Rows are one point carried round by a steady rotation, each followed by how many ticks it has turned.
The counts run from 0 to 460.
[ -8   6  12 -32 -32  -1  -3   6  20 -20 -19 -17   4  -2 -12   3  19 -25
  16  12 -13   6   9 -28 -19  11  -3  -8 -19  35   8 -16 -40 -11   4   3
  -7  26 -25  16  -3  -5   4   5  -8 -12   1  23  -3 -27   0  -1   6   0]  441
[ 11 -10 -21  -2  -9 -16  11  17  24 -15  14   8  -3  -6 -25   2  14  14
 -28  -1 -16 -28 -19 -33 -16  12  -6 -23 -29   0  -2  -3  -9 -10   7 -26
  -5  30 -11  17  20  -8  13   6 -19  18   8   2 -12 -22  -4  -4  18  23]  134
[-13  15 -10  -2   2 -12  -4  30  14  -7  -8   3 -26 -23 -19   3 -15   9
  12  -2  11  11  28 -20  -5  10   7   8 -25  46 -34 -23   9 -14  -3   9
  15   9  -8 -20  23  12  34  -1   6  -5  -4  -3   9 -17   9 -20   9  27]  157
[ -3   7  -9  26 -17  11  11  28  11 -12 -30 -24  -9 -11   4  -4  -4  26
  10  -4 -12 -19  17 -27  19  -3  -4 -43   5  19  -3   3 -13  -8   5 -12
  -8  17 -25 -27  19   5  16   5  -2   0  -9 -14 -10 -17  -5  10   5  35]  229
[  9   9  -7  11  19  -9   2  35  22   6  -9   8   8  -9  20 -14  -6  23
  12   0   7   7  38 -37  -5  14  23 -17  18  -2 -20  10  12   7  -7  21
   6  -3  -2 -15  12 -15  32  16  15 -15  12 -13   6 -12  15   4   2  21]  34
[ 17  18  -2   2   6 -13   7  32 -15   8  13   3  16   7  11   0 -10  -4
  22  22 -12   8  35 -29 -22  35  -1 -23 -18  -6  -6  -2   2  14 -23  -8
   5  -4 -21  -6  -4 -22  24   0   6  -7   8   0  22 -19 -12   3 -31  13]  179
[ -2  11  11  20  -2 -11  -8  22  32   3 -34  -7   5 -13  -2   6  -4   8
  15  13   4   5  28 -58   6 -10  17 -13   0  20  -3  -2 -12 -16   9  -4
 -10  10 -15  18  23  20   5   9  -6 -12 -14  -1 -16  -1  24  20  -7 -15]  445
[ -4   1  11  16  17 -23 -35  24  10 -17 -21   9   7  19   6  12  -7 -12
   8  25  17  -7   6 -26 -23   2  -7  13 -15   5  12   1  16  -6   9 -21
  -9  -3  -3 -10 -13 -12  24  -4 -10 -12 -14  11  38 -42 -13 -13  -5  25]  1
[  6   0   5  24   8 -33  -8   1   3 -13 -11  15  16   4   1  18   0 -21
 -22  23  -5  -4  10 -35  -8  -1  16 -33 -12 -12  12 -12  11   1   4 -34
   6  -3 -19   4 -10  -3  12  12 -17 -17   1 -16  26 -36 -18   0  -8 -10]  342
[-16  -7   8 -14 -19  -4  -8  13  24 -21   9 -20  31  22  16  17   6   8
   1   5 -13  10  -4 -40 -29   5 -10  -7 -18  18   4  17 -23  -6   0  -8
 -15  19 -12  15  13 -21  23  22 -14 -18  -6  21  -2 -21 -11   9 -21  11]  95
[ -1  11  15   0  11  -6  -5  26  13   5 -19  19  -4   1  -7  -3  -6  -3
  13  18  13 -17  45 -42  -5  18   2   6  -3   3 -16 -27  -5   6 -20  18
   5  22 -29  -7   0  22 -11  -7  18 -10   2  13  19   4  -2  14  27   2]  319
[ -5 -10  10   0 -10 -16  11  18  15  -1 -20  -4 -29 -21 -28  -6  -7  -3
 -17  -2  -2  -9   4 -39   3 -18  -4 -19 -24  20  -3   2 -16 -39  21 -24
   8   8 -13   4   9   8  21  -6  -5 -12 -15 -13 -11 -29  16 -11  -5  29]  9
[ 10  25 -23  30  -4  -8 -13   6   9   4  12   7  10  17 -11   3 -12  -9
  15  11 -10   9  24 -30  15  25 -11 -35 -40  27  -4 -16   1  12  16  -8
 -21   8  -9   7   3 -20  14  12 -22  -7 -19  12   0   4  -1   5  10  18]  285
[-16   3  -3   9  -6   9   7  24  18 -34 -12 -30  28  11  29  14  11  14
   6  -3 -11  -8  -1 -29 -21  -4  -5 -18  -5  17   4  22 -15  -7   1  -9
 -20  -5  -5 -14  14   0  35   2 -25  -3 -16   4 -13 -19   5  -7 -19  20]  93
[-13   8   7 -19  19  -8  35  18   8 -17   4   5   8  -7   2  -2  27 -26
 -18  -2 -27 -18  16 -37 -23  12   2 -35 -12  -7   3  -1 -23  21   6 -25
   7  -6 -17  18 -10   0   7  -7 -12  -8   6 -11 -30 -11   6  -6  -5  11]  186
[-18   5   2 -29 -18  -2  -3  16  30 -42 -17  -8   9  -8  -6 -13  32   0
  11  11  -9  -8   2 -14 -24  -1   0 -18   3  20  13  -3 -21   5  19   2
  12  23 -21  -9   1  -9  14  14   2  -3  14  11 -35 -27  -7  -9  11  22]  240
[  9  21   5  -3 -19  -2   4   4  -7 -13  -2   4  10  -1  -8   5  -7 -28
  22  17 -21  26  31 -31  -5  22   7 -21 -31  27 -17 -23  -8 -24  -9   3
  10  -1 -24  -6  -8  12  30  10  -8 -31 -15   9   4  -6   2   1  -9  -9]  304
[  0  -6   6  -1   1 -12 -21  35  36  -3 -19  17  -6  -8 -14  -7   2  31
  14  25  17 -17  23 -41 -21  -2  -4  17 -17   4  -5  -9  -7  -3   4   9
  -4  32 -18   8  19  20  -2 -21  15   7   6  13  -3   1  16  20  21  17]  118
[-24  19   5 -16  15 -24   1  25  18  -8  15 -12   6   3  -3  13  -8   7
  -5  -3   4  11   7 -41 -29   0  -5   5 -34  32 -16   2 -24  -6   6  -4
  -8  13   2  23  34  -8   7   4  -5  -9  -5  14 -10 -10  17  -2 -17   9]  296
[  4   2  -5 -33   3 -25   4  27  16  -6   7  -6  -3  -8  19  -9   6  -4
  13  23 -16   5  17 -23 -26  10  -2 -13 -12   8  21   1  -8  13   4 -20
  -1 -10 -14  22   2 -32  17 -14  -5   3  24  -3  -4 -43 -11  12 -20  21]  42
[-30 -12   9  -9   6 -15 -21   9  39  -8   5   9 -24 -11 -11  12 -10   5
 -29 -15   3 -13   0 -44   5 -16 -12  -9  -2   5  -4  -2   5  -9  25 -12
   2  20  -5  -1  11   7   1   8   7 -22  -2  -4  -5 -14  -8  -1  32  40]  351
[  0  -2 -24   4  13 -38  -9  16  20  -4  29  14  25  -6  19  31   1  24
  -6  18 -10  22  34 -28  -4  -2  17 -27  -4   0  -8  -4   7  18   0 -22
  -6   6 -11  -6  19   6  19  -1  -9  -8  13 -22  -8 -10 -21  24 -11  -4]  394
[-23  -3  -5 -17  -5   7  -4   3  15 -33  17   1   0  14   7   0   7   0
  -3  -7 -26 -31  14 -49 -32   7 -18   0  -3  -3 -15   5   5  -9 -24  -1
  -2   5 -30  -6  16  30   8  -5 -11 -24 -12  26 -21  -5 -16   1  13  19]  312
[  9  13 -15   6  -3 -28 -10   1  10  -3 -18  23  19   0 -20  18  -1 -13
 -15  15   5  -1  16 -27   7  22  34 -25 -22  18  -9 -35   8  10   4  -8
   2  19  -2   6   1 -15   8  28  -8 -14  20  -4  34 -23   2  -3  20 -10]  141
[  5 -18   3 -12  15  -1   6  21   5  -8  -6  -3  30  13  20   8   5  18
   3  -7   9   5   4 -24 -11   3  -8 -19 -42   2  -3  -5 -24  -1 -11   6
  -4 -12  26 -24   1 -14  43  -8  10 -31  -1 -11  22  -6  26  -9  -7  30]  74
[ -8  -1 -16 -31  12  -4   0  18  28 -15 -22  -7  -2  -6  35  -5  13 -19
  11   0 -34 -18  22 -15  -8  -4   6 -28  20   5   1 -16 -12  18  -4 -11
  -1 -20   3   0   0  -2   1 -18 -18  -8  23  -6 -16 -32  -3   4  14  21]  385
[ -9   9  -6  14 -20  13  13  19  21 -20 -27 -11  -5  -9   0   0   4  15
   1  -8 -11 -27  17 -30  25  -6  -4 -39   8  17  -5  -8 -18  -6   5  -9
  -5  24 -27 -25  14  11   3   8   3  -4  -7  -9 -19 -10  -8  12  22  33]  228
[-16  18 -18  -1  13  -5  -4  -7  -7 -23 -10   0  -4   4  18  -8 -12  -8
  25   9 -18 -24  33 -27 -12  -2   9 -18  -8   4   0  -7  18  -3 -15 -16
  20 -38  -7 -12  27  13   8  -8 -16 -36  -2  12  10 -34  -2   1  -9  14]  164
[  1  -5   0  -3  12 -20 -12  28  11   5  17  14  14  -1   9  36   8 -15
  -9   0 -10   4  29 -42   3  16   5 -19  13  -1 -30 -26   8  18  -8  -1
 -16  26 -17 -10 -22  14   9   3  -4 -17   2 -16  23   1 -30   3  15  -1]  194
[  0 -13 -11   9  18 -11  10  12  31 -13 -18  12   0   0  -5   1   7  17
 -23   1 -12 -49 -10 -40 -30  -1   0 -14  -7 -10  -4   4   4   2   7 -23
  -6   6   7   9  25   4  18 -10 -19   7   2  -1 -10 -24  27 -10  27  22]  132
[  4   5  -5   6  -4 -22  -6  -4  10 -16   0  10  11   4 -16  -4  -3 -19
  -7   3 -10   8  -2 -32 -18   8   2 -22 -39  15   8  10   4 -12  27 -24
   1 -11   0  17  16 -23  36  16 -18 -20 -17  12 -15 -25  15 -21  -2  28]  147
[ 21 -17 -17   8 -18 -15  -2  23  25  -8 -28   2   4 -23  22  17  10   6
  15  17 -24   8  22 -20   3   2  17 -24  19   8  -8 -14  10 -10 -11  -1
  -2  -2  -6 -15   8  22  35 -13 -21  -7   5 -19  -7 -28   4  14   9  -4]  249
[  5  -9  -2 -37 -13  -8  21  33  24   3   5  -1  -4 -21   3  -1  16  -6
  -2  -7 -29  26  19 -25  -5  15   8 -37   1  20 -12 -10 -28   4  12  -6
  -4   8 -12  16  -6 -10  26  -3  -8   3  20 -18 -33 -10   9   4  -1  13]  388
[-11   3   3 -10  -8   1   1   4   2 -17  10  -6  15  30  -9  -2  10   8
   8   5  -5 -11   1 -26  -5   1 -31 -29 -58  13  25 -12 -36  10   7 -17
 -14  13  -6   6   9 -20   0  -2  -5 -15  -8  12  -3  -5  -2   8  -4  37]  421
[-20 -14  -5 -35  19 -21   6  33  12 -19  -5   4  -3  -9  14  19  21   2
   0   6 -11  -9  12  -1 -25 -13  -3  -5 -15  16  -1 -27 -21   9  -8 -11
  10 -15   8 -19   2  16  15 -47   1  -7  17 -14   2 -26   4 -13   6  16]  60
[  9 -35   6 -22 -23  -5   5  12  23 -22 -20  -4   8  -4  14   3  10   8
  -1  13 -25 -21   1 -36 -40   2   1  -1 -11  -4  -3   0 -10 -27 -28   0
   5   0 -10  -4   7  23  30 -18 -11  -9  14   1   1 -26  14   7  -1  -4]  113
[  5 -12  -5  -5 -14 -25   1  11   4  -2  13  -1 -19 -15 -12  22 -16  13
 -18   5  -8  -2   0 -25  13  -6   4 -21 -22  13  -6 -16   4 -27 -11 -29
  10  25 -17 -13  23   1  14   6  -3  -7   6 -21  21 -41 -27   8  -5  17]  355
[ 40 -16   3   5  -5  -8   3   8   7   2 -25  27  25  13  -5 -18   1  -4
   4  23  -2  -2   7 -38 -19  24   9 -30 -34 -14  17  -7   4  -5   0   1
  -2  -5   6  16 -13 -19  34  -2  -3 -21   4   0  12 -19  25   3   9   7]  127
[  7 -23  11 -32 -18   1 -12  26  33 -15  -2  15   4  -3 -21 -11  16  14
   1  16   5  -7   6 -32 -31  11  -8   6 -24  10  -2 -11 -14 -12  -1  21
   7  37 -15   5   3   9  18 -11  14  -5   7  20 -17   2  12   7  23  18]  116
